In the rows, zero is written as 128.
Each path below is one point turned by a fixed rotation once a step. After each direction that follows a path, write how fast that rotation turns it, in degrees each step (0 if it stays still).
Each turn is a multiple of 5 degrees from 10 to 175, or 0.
Each row of a path follows its step; steps can be skipped.
Path 1:
step 1: 119, 105, 148, 140, 113, 144, 119, 111, 122, 122, 141, 170, 134, 150, 127, 148, 118, 112, 125, 167, 176, 81, 137, 148, 132, 192, 64, 184, 212, 107, 91, 137, 128, 118, 98, 138, 105, 122, 132, 26, 139, 100, 142, 122, 152, 116, 114, 130, 126, 102, 158, 116, 67, 143, 110, 144, 144
step 6: 102, 126, 156, 178, 144, 188, 152, 111, 123, 154, 167, 168, 140, 176, 85, 140, 113, 133, 112, 111, 104, 99, 126, 163, 128, 105, 60, 169, 135, 114, 121, 130, 139, 160, 184, 92, 95, 103, 75, 105, 123, 180, 136, 91, 154, 157, 122, 194, 144, 124, 105, 141, 107, 169, 145, 118, 147
step 12: 89, 58, 136, 110, 154, 139, 165, 100, 131, 154, 134, 219, 134, 166, 58, 116, 123, 135, 156, 116, 95, 127, 97, 118, 121, 141, 102, 158, 101, 110, 100, 120, 128, 124, 126, 145, 140, 148, 109, 65, 144, 136, 159, 60, 152, 136, 80, 115, 155, 95, 117, 121, 84, 171, 152, 128, 131
step 15: 142, 176, 101, 109, 129, 158, 175, 118, 130, 74, 133, 174, 170, 112, 55, 184, 87, 115, 127, 91, 123, 81, 153, 115, 115, 118, 117, 143, 172, 75, 121, 130, 126, 135, 80, 119, 129, 156, 120, 98, 113, 128, 147, 156, 82, 147, 123, 173, 131, 100, 102, 121, 91, 153, 91, 134, 187
step 24: 113, 73, 182, 87, 137, 124, 140, 108, 118, 104, 157, 95, 125, 136, 143, 171, 67, 106, 119, 110, 168, 58, 169, 146, 126, 179, 102, 135, 176, 158, 166, 103, 104, 125, 119, 114, 137, 100, 141, 70, 143, 152, 130, 157, 84, 113, 136, 164, 127, 63, 136, 112, 124, 124, 170, 130, 155
step 28: 122, 109, 122, 136, 138, 174, 181, 105, 155, 157, 158, 197, 98, 139, 91, 124, 105, 85, 145, 135, 85, 131, 131, 123, 105, 161, 162, 149, 140, 93, 94, 103, 136, 106, 134, 161, 157, 143, 122, 64, 124, 103, 139, 84, 100, 158, 43, 126, 127, 113, 128, 68, 92, 165, 133, 114, 125
step 31: 137, 126, 142, 102, 179, 131, 136, 109, 123, 85, 178, 188, 166, 116, 62, 147, 89, 144, 127, 118, 128, 116, 144, 132, 129, 101, 75, 128, 164, 74, 153, 99, 123, 115, 103, 124, 131, 159, 83, 95, 128, 151, 140, 135, 138, 89, 124, 166, 165, 58, 125, 143, 90, 154, 107, 149, 198
step 33: 135, 147, 187, 148, 131, 102, 120, 89, 162, 173, 180, 155, 71, 139, 131, 121, 132, 144, 153, 126, 148, 76, 109, 147, 180, 156, 76, 119, 195, 103, 91, 149, 111, 123, 103, 121, 107, 148, 133, 51, 94, 130, 121, 96, 148, 110, 104, 180, 133, 116, 141, 126, 124, 181, 127, 134, 131
step 36: 140, 152, 128, 168, 141, 142, 140, 120, 108, 140, 158, 194, 139, 146, 88, 121, 123, 110, 157, 69, 128, 132, 139, 145, 123, 112, 144, 174, 110, 114, 97, 146, 114, 137, 201, 144, 180, 96, 146, 70, 150, 108, 85, 132, 142, 116, 98, 135, 112, 95, 105, 79, 76, 194, 119, 172, 168
step 40: 112, 106, 168, 109, 85, 129, 140, 113, 145, 98, 153, 84, 129, 130, 102, 160, 76, 136, 144, 110, 178, 76, 145, 113, 136, 166, 84, 122, 196, 125, 117, 115, 120, 164, 136, 149, 145, 95, 107, 53, 129, 172, 163, 190, 91, 140, 175, 170, 110, 128, 117, 100, 119, 154, 120, 105, 138
Speeds:
143, 128, 128, 124, 137, 139, 130, 129, 125, 110, 121, 133, 133, 140, 135, 125, 136, 128, 125, 135, 122, 120, 116, 138, 131, 139, 116, 142, 125, 144, 129, 121, 116, 119, 136, 129, 139, 140, 125, 133, 126, 130, 125, 132, 138, 115, 132, 125, 122, 124, 132, 143, 124, 130, 127, 135, 136 | 60
125, 147, 141, 130, 129, 129, 111, 139, 134, 113, 131, 125, 128, 140, 138, 122, 135, 132, 130, 128, 136, 131, 131, 130, 125, 124, 128, 121, 135, 124, 125, 122, 122, 122, 117, 135, 138, 123, 122, 112, 139, 127, 115, 122, 128, 135, 144, 121, 128, 125, 131, 119, 126, 128, 144, 120, 128 | 110
116, 130, 127, 120, 127, 142, 128, 131, 126, 130, 121, 137, 120, 131, 118, 133, 128, 131, 110, 124, 120, 139, 129, 118, 130, 116, 126, 130, 122, 133, 116, 129, 113, 136, 114, 119, 129, 126, 126, 139, 125, 125, 128, 117, 117, 126, 127, 133, 115, 138, 138, 133, 121, 138, 147, 130, 135 | 110
120, 129, 142, 125, 125, 144, 129, 123, 126, 125, 129, 125, 127, 132, 126, 134, 109, 138, 132, 134, 140, 123, 148, 132, 137, 116, 133, 124, 130, 152, 129, 126, 124, 121, 134, 121, 133, 130, 128, 134, 127, 139, 133, 128, 125, 126, 132, 117, 130, 137, 124, 128, 131, 122, 120, 128, 108 | 135
132, 132, 120, 130, 143, 121, 125, 105, 123, 124, 118, 128, 125, 125, 129, 129, 123, 133, 129, 124, 133, 124, 130, 119, 115, 114, 136, 126, 129, 127, 118, 135, 131, 113, 132, 139, 127, 153, 118, 126, 148, 122, 132, 126, 120, 120, 129, 135, 127, 131, 125, 126, 123, 131, 130, 133, 129 | 135
116, 117, 116, 119, 136, 113, 113, 134, 124, 132, 139, 137, 144, 119, 131, 132, 120, 122, 129, 120, 139, 122, 128, 127, 125, 121, 124, 141, 126, 128, 127, 120, 129, 125, 136, 134, 136, 119, 128, 126, 131, 135, 124, 131, 128, 126, 128, 124, 101, 125, 137, 135, 128, 127, 131, 124, 118 | 65
